In the rows, 128 means zero.
A single turn carries every row of the set below to another of its rows. Some are shown first; where does it send the rows asked next?
j_833: [111 134 126 167 128 132 138 135 125 104 156 134]
j_71: [132 114 132 152 120 135 119 108 151 104 119 150]
j_32: [126  86 124 153 136 127 146 127 160 113 111 130]
j_378: [115 132 127 164 120 139 124 138 112 115 129 143]
j_271: [124 126 106 166 145 116 146 121 129 113 138 144]
j_316: [105 142 141 146 132 140 153 152 127 101 105 129]
j_333: [126 118 143 141 109 155 143 146 152  90 106 122]
j_656: [100 122 134 170 133 133 148 116 126  94 144 142]
j_782: [136 110 121 133 121 140 151 132 153 103  91 128]
j_248: [114 108 105 171 128 123 149 132 153  98 124 162]
j_155: [141 100 105 156 122 134 137 116 151 105 141 136]
j_329: [148 113 119 150 135 151 147 150 157 103  96 132]
j_903: [130 114 115 131 129 132 165 131 163  96 118 118]
j_780: [116 146 125 163 131 161 150 141 121  88 131 143]
j_395: [132 124 151 157 144 163 148 133 134  95 115 116]
j_788: [122 117 115 148 128 159 146 160 165 108 127 146]
j_952: [129 140 128 164 133 124 168 153 136  90 120 119]
j_351: [109 105 124 158 141 140 153 113 110 103 120 124]
j_871: [110 138 153 146 138 159 149 143 141  92 114 139]
j_534: [134  95 100 177 132 127 148 124 144 105 126 137]

j_833 moves to j_534
j_780 moves to j_271
Now these:
j_155 moves to j_329
j_351 moves to j_71
j_378 moves to j_248

A single turn carries every row of the set below to another of its rows. Some are shown first; where does it send the rows asked next?
j_374: [101 133 156 136 144 131 129 123 132 141  87 126 118 184 124 146 132 122
 109 110 130 158 112 148 115 116 118 119 122 119]
j_34: [115 125 159 131 142 131 114 122 121 148 104 139 136 179 125 144 114 113
 117 128 134 160  93 134 109 119 111 128 105 124]
j_165: [ 80 108 158 142 130 117 108 133 145 128 104 152 124 139 121 136 104  89
 111 127 131 165 104 113 112 143 137 137 121 148]
j_547: [115 122 128 152 175 144 114 143 143 135 130 121  91 127  99 124 123 103
 123 151 123 166 133 122 116 138 120 107 124 140]
j_818: [121 118 169 124 139 138 135 131 139 102  98 162 137 140 127 126 110 117
 106 141 123 136 133 119 112 124 116 124  92 105]
j_60: [105 101 136 136 148 149 141 154 143 122 118 133 117 125 103 132 128 124
 115 171 105 155 141 118 122 133 121 108 133 105]
j_681: [102 108 154 135 151 156 154 147 154 111  92 134 125 127 104 114 114 118
 108 149  95 153 125 101 114 131 122 123 123 111]
j_427: [101 138 125 152 166 124 115 130 141 142 140 115 103 147 102 139 109  82
 123 136 121 156 109 137 114 134 102 110 134 131]
j_384: [ 94 158 140 142 157 116 119 129 134 138 139 127 122 156 120 138 102  88
 118 120 119 133 100 134 114 124 100 122 121 123]
j_811: [ 82 107 143 141 136 119 118 130 142 123  97 155 120 138 125 126 105 106
 111 131 137 173 106 106 112 139 149 138 122 144]
j_704: [ 93 128 158 140 142 112  93 122 143 125 117 163 128 143 123 149 113  83
 126 138 134 148 109 135 117 142 129 124 111 138]
j_894: [102 131 161 134 160 136 148 128 142 131 100 117 105 163 131 133 139 129
 104 112 111 150 143 143 132 135 128 111 129 118]
j_598: [111 117 150 123 148 148 152 154 155 104 100 135 109 138 119 124 130 115
 112 140 111 146 155 122 113 125 111 116 137 101]
j_619: [102 135 133 157 170 124 116 138 140 136 142 112  92 136 102 124 116  85
 118 145 129 159 120 137 115 135 112 115 129 135]
j_592: [129 128 140 127 150 137 138 136 131 118 133 137 126 145 116 135 115 128
 115 151 120 131 133 135 122 115  97 111 105  90]
j_783: [110 119 147 140 153 130 128 132 142 109 133 148 136 114 111 126  98 102
 113 162 106 133 120 109 125 135 112 119  97 105]
j_362: [ 93 104 140 129 138 133 135 137 146 126 102 144 118 134 129 119 103 119
 108 121 119 174 117  90 120 136 142 141 127 140]
j_844: [103 131 162 132 153 130 146 116 137 137  96 120 111 181 128 133 126 127
 107 111 125 162 116 150 124 124 121 114 128 117]

j_844 moves to j_619
j_34 moves to j_384
j_427 moves to j_165
Now these:
j_681 moves to j_598
j_547 moves to j_362
j_783 moves to j_818

A single turn carries every row of the set below to another of its rows. Some are shown first; where does it send the rows asked next?
j_102: [122 142 131 104 127 126 114 116 152 132 157 137 121]
j_176: [115 136 126 142 147  98 140 108 113 134 121 115 109]
j_20: [129 154 128  96 130 120 113 125 158 139 149 129 115]
j_387: [130 118 147 118 124 116 127 112 134 127 132 145 141]
j_10: [136 127 139  93 131 114 120 147 143 149 127 122 120]
j_269: [129 150 124 113 134 125 125 116 148 103 146 111 151]
j_17: [132 158 129 112 109 112 132 120 146 113 154 107 132]
j_849: [112 133 141 107 159  91 135 146 146 146 128 113 128]
j_945: [121 149 121 142 147  98 140 112 113 131 118 108 110]
j_853: [120 150 126 140 142  96 141 113 113 126 117 105 108]
j_837: [132 149 137  92 119  96 130 129 159 140 143 111 115]
j_553: [117 143 131 133 145  90 140 115 118 137 114 109 101]
j_738: [119 136 127 140 148  99 138 115 118 138 112 111 101]
j_406: [145 142 141  98 133  99 126 133 149 149 113 129 126]
j_61: [126 115 138 114 121 132 122 129 128 124 144 130 137]
j_658: [149 161 128 120 121 119 127 125 135 115 123 120 147]
j_830: [117 140 135 110 151 125 128 124 161 150 115  93 132]
j_289: [135 152 130  89 146 104 123 131 165 135 129 108 130]
j_370: [120 142 125 136 150  92 140 114 118 140 115 111 104]
j_889: [115 116 143 100 143 113 124 112 156 128 145 131 135]
j_597: [116 145 130 125 143 138 128 116 151 128 125  91 146]
j_606: [129 159 123 106 125 128 114 121 152 125 154 127 125]
j_268: [117 125 144 106 114 107 131 112 148 127 158 126 124]
j_282: [118 136 126 146 145 104 138 112 114 130 116 112 107]
j_646: [102 122 141 129 149 110 137 128 130 119 147 122 147]
j_602: [145 152 123 109 121 128 121 145 133 122 132 107 137]
j_528: [123 145 123 143 146 102 138 116 117 132 112 106 105]
j_247: [122 161 125 124 150 106 137 144 136 117 134  98 147]
j_208: [113 136 132 140 142  96 141 108 113 128 120 114 106]
j_779: [105 120 142 120 147 133 128 111 153 141 127 106 139]

j_370 moves to j_176
j_17 moves to j_837
Now these:
j_528 moves to j_738
j_289 moves to j_889
j_553 moves to j_208
j_658 moves to j_406
j_10 moves to j_61
j_849 moves to j_646
j_597 moves to j_830
j_606 moves to j_20

A single turn carries every row of the set below to another of its rows. Some are shown first; where does it send the rows asked next?
j_697: [153 146 119 123 117 114 150 138 139 142 130 143 115 124 132 136]
j_135: [135 131 102 129 111 126 101 125 113 139 142 124 133 120 148 156]
j_89: [124 122 115 131 147 120 151 110 109 144 123 114 123 110 136 117]
j_375: [ 92 135 110 143 138 111 132 123 122 137 150 118 126 133 116 117]
j_803: [122 145  96 125 147 127 103  98 123 118 132 129 104 136 110 136]
j_286: [141 140 118 132 123 124 146 125 137 136 132 111 118 158 148 122]
j_495: [115 156 121 141 137 143 131  95 125 138 132 111 127 110 117 143]
j_766: [126 131 124 125 126 126 126 142 124 143 117  90 110 144 100 132]
j_910: [126 157 110 149 120 112 126 105 129 129 141 116 127 105 118 158]
j_653: [117 140 133 100 127 132 108 120 121 141 123 117 106 128  97 134]
j_301: [102 132 113 129 137 108 109 120 115 147 160 106 116 125 110 143]
j_435: [168 128 121 130 142 117 114 140 116 130 140 124  97 133 120 134]
j_5: [136 113 121 128 150 120 134 127 137 139 113 125 111 146 108 162]
j_131: [139 115 100 127 112 105 100 123 127 147 120 140 115 140 132 145]
j_67: [136 126 138 136 149 138 130 147 132 142 130 138 133 142 121 132]
j_342: [109 144  92 124 131 119 118 101 109 125 136 142 104 121 138 135]
j_938: [141 128 142 152 107 107 115 130 116 126 128 135 101 131 127 140]
j_391: [137 139 133 143 136 115 139 114 116 127 101 119 131 124 148 129]

j_131 moves to j_391
j_375 moves to j_803
Now these:
j_301 moves to j_342
j_653 moves to j_135
j_67 moves to j_435
j_286 moves to j_5

A single turn carries every row of the set below to another of its rows. Some are shown first; where does it send the rows asked next?
j_999: [147 129 131 105 121 118 149 148 131 141 127 138]
j_227: [134 137 167 110 138 142 155 125 145 133 116 141]
j_300: [142 153 151 103 160 105 110 138 158 104 127 128]
j_616: [134 103 151 118 134 126 125 161 135 111 129 130]
j_650: [131 128 158 120 146 134 136 155 119  93 127 126]
j_462: [134 136 161 109 121 137 118 139 117 129 136 135]
j_508: [152 116 158  83 148 126 131 127 142 116 107 132]
j_257: [153 125 153 101 155 143 141 122 128 105 121 114]
j_48: [145 128 180 120 148 139 134 123 138 123 112 128]
j_983: [144 142 168 119 150  97 146 114 137 121 147 146]
j_503: [126 136 151 111 133  94 123 153 130 114 146 149]
j_523: [152 119 166 134 159 123 130 121 160 128 141 125]
j_255: [142 121 138  92 157 119 127 139 130  95 152 122]
j_748: [150 116 144 116 142 127 107 146 163 125 141 127]
j_832: [146 131 150  99 119 113 150 137 125 139 127 149]
j_872: [120 128 154  93 149  92 132 140 154 131 130 147]
j_40: [145 136 147 119 135 115 155 127 127 151 120 127]
j_25: [140 139 157  89 146 133 110 137 130  99 144 129]
j_243: [144 142 145 101 167 108 118 121 147 106 144 113]
j_28: [148 129 141 109 134 109 138 145 139 147 152 152]
j_58: [141 149 150 123 145 113 136 136 140 159 138 139]
j_823: [136 117 142 128 162 122 149 155 139 111 111 119]
j_593: [142 150 144 127 151 126 131 124 144 102 131 101]
j_156: [136 145 153 121 170 109 132 153 159 113 113 137]
j_607: [127 122 139 124 145 130 167 149 144 124 125 133]
j_898: [144 158 125 125 148 122 129 146 154 130 134 123]
j_745: [124 148 143 122 148 106 146 145 166 128 118 135]
j_859: [145 150 171 135 150 135 125 126 146 108 130 120]
j_108: [141 119 166  86 150 111 120 132 128  99 137 137]
j_893: [158 135 131  90 141 117 123 117 148 135 139 123]
j_772: [146 122 154 122 153 104 116 126 153 107 157 119]
j_874: [150 143 139  94 140 110 138 144 143 147 137 154]
j_94: [133 149 164 127 154 109 138 124 133  92 134 118]
j_338: [142 120 144 134 148 122 158 128 122 125 148 122]
j_679: [120 110 148 106 132 135 135 155 136 134 139 139]
j_744: [130 145 157 117 155 108 108 137 141 103 153 121]
j_732: [136 130 163 127 139 115 146 115 164 139 137 132]
j_408: [144 123 162  94 159  96 127 139 154 108 125 150]
j_314: [136 167 154 109 149 133 140 138 127 124 110 137]
j_925: [144 120 135  96 146 130 108 149 139 108 137 115]
j_285: [133 142 147 125 133 110 152 145 124 145 118 135]
j_693: [131 120 142 106 137 118 119 133 163 147 141 126]
j_303: [143 121 126  91 152 109 153 136 120 118 126 125]
j_834: [140 143 144 119 156  98 150 139 136 152 136 141]
j_877: [144 138 146 129 169 111 150 133 145  97 127 117]
j_348: [144 125 156 113 142 133 145 125 122  90 142 119]
j_980: [133 119 149  77 149 127 147 132 140 135 120 142]
j_476: [141 147 145 105 145 139 136 140 128  89 123 118]

j_25 moves to j_348
j_58 moves to j_28
Now these:
j_300 moves to j_108
j_227 moves to j_732
j_156 moves to j_408
j_314 moves to j_983

A single turn carries every row of the set below to another of its rows. Some are shown first; where does it send the rows asked next?
j_174: [134  93 117 126 126 140 128 108 117 135 111 136 121 118 133 147 123 116
 121 118 138 138 135 124 150 145]
j_864: [119 130 110 117 117 132 134 120 133 144 116 144 128 136 138 145 128 123
 101 120 139 137 128 113 165 140]
j_973: [107 155 133 108 137 114 126 144 132 108 131 110 146 142 127 121 133 149
 122 125 135 108 120 123 133 142]
j_63: [136 135 115 122 114 137 137 106 156 116 139 135 131 155 119 127 115 106
 145 113 123 116 134 139 117 115]
j_6: [128 121 150 108 128 123 128 130 132 134 116 131 122 116 116 121 122 100
 125 135 156 146 154 122 110 109]
j_211: [120 112 124 113 154 137 139 142 128 124 153 109 146 128 119 130 132 126
 108  96 118 130 146 131 124 130]
j_793: [139  95 114 130 122 141 138 110 116 142 102 141 123 116 130 139 132 125
 128 119 129 132 131 123 147 143]
j_971: [123 115 148 135 136 113 132 120 123 136 121 117 130 129 121 120 140 134
 117 120 142 154 121 151 110 105]
j_515: [122 109 126 123 153 121 118 131 118 102 123 111 146 128 111 102 140 140
 140 127 129 128 127 143 120 140]
j_278: [135 133 138 113 126 148 138 118 118 121 150 120 118 130 121 150 109 114
 111 124 117 128 150 148 112 120]
j_751: [121 117 133 125 136 145 148 142 131 135 108 134 131 113 135 122 141 137
 136 148  99 135 122 107 130 137]
j_179: [130 127 149 118 119 115 138 147 150 141 132 124 121 136 130 132 117  97
 119 142 134 126 135  95 122 118]
j_518: [128 145 130 117 143 145 142 130 127 156 104 136 140 127 121 125 147 141
 117 136 120 160 133 123 129 131]
j_225: [134 127 115 131 118 132 130 115 121 138 117 142 120 119 140 119 138 138
 129 149 130 141 126 114 163 150]
j_434: [137 120 121 123 148 123 128 129 119 137 147 143 135 111 114 108 123  87
 131 115 117 136 148 111 127 136]
j_441: [135 123 113 133 142 131 137 148 118 160  99 123 146 103 125 142 133 130
 128 126 117 135 122 124 126 138]
j_233: [130 131 142 139 119  95 135 151 120 132 128 120 131 108 135 126 137 145
 121 126 135 117 106 137 124 117]
j_599: [124 124 124 130 128 114 125 124 140 131 109 139 154 148 113 100 137 102
 157 141 133 126 132 127 132 130]
j_897: [117 125 137 108 152 135 136 134 130 122 146 100 141 142 123 144 123 127
 108  96 126 123 139 124 118 136]
j_781: [130 155  94 125 124 116 119 121 140 114 148 139 126 128 121 113 106 104
 140 117 119 114 119 126 124 125]
j_794: [113 154 124 119 108 122 137 134 137 117 124 126 132 155 124 142 112 123
 118 139 115  99 113 136 125 121]
j_152: [142 139 140 118 123  95 117 145 125 135 107 133 124 118 114 120 120 108
 128 142 152 119 122 109 116 126]
j_43: [155 151 114 120 116 132 124 112 132 116 150 135 128 117 120 122 115 118
 148 118 139 121 147 151 120 124]
j_994: [156 152 124 114 126 140 131 118 127 115 148 119 123 114 126 139 109 120
 139 124 131 130 155 148 113 125]
j_578: [116 128 100 124 121 135 139 120 131 155 111 144 131 129 134 137 133 123
 108 119 132 143 129 116 161 134]
j_615: [134 147 122 115 117 134 143 116 154 113 121 125 132 162 121 142 112 115
 138 122 118 111 126 133 113 117]
j_631: [111 121 149 129 132 115 148 137 133 129 148 126 117 126 136 121 135 129
 102 118 112 138 113 116 121 109]
j_369: [119 159  96 121 136 114 116 125 130 105 130 128 125 119 122 116 101 108
 140 131 118 124 118 129 117 124]
j_522: [127 121 117 126 117 126 120 114 121 124 112 142 120 121 141 124 132 134
 129 149 142 137 123 118 165 152]
j_200: [148 146 136 113 112 125 147 144 136 145 136 148 153 129 121 127 140 115
 132 118 135 108 155 122 141 132]
j_195: [124 147 127 116 133 116 135 152 138 119 139 114 155 148 123 119 145 152
 118 124 127 110 124 128 141 140]
j_482: [116 115 136 119 153 126 115 126 116 102 129  96 139 122 123 118 126 136
 142 126 139 127 134 142 115 142]
j_420: [118 143 113 128 133 117 107 120 106 109 126 118 123 118 116 119 105 117
 133 149 127 130 122 153 115 128]

j_578 moves to j_793
j_43 moves to j_781
Now these:
j_6 moves to j_152
j_631 moves to j_971
j_369 moves to j_615
j_515 moves to j_195
j_278 moves to j_420
j_434 moves to j_599
j_897 moves to j_482
j_751 moves to j_518
j_174 moves to j_522

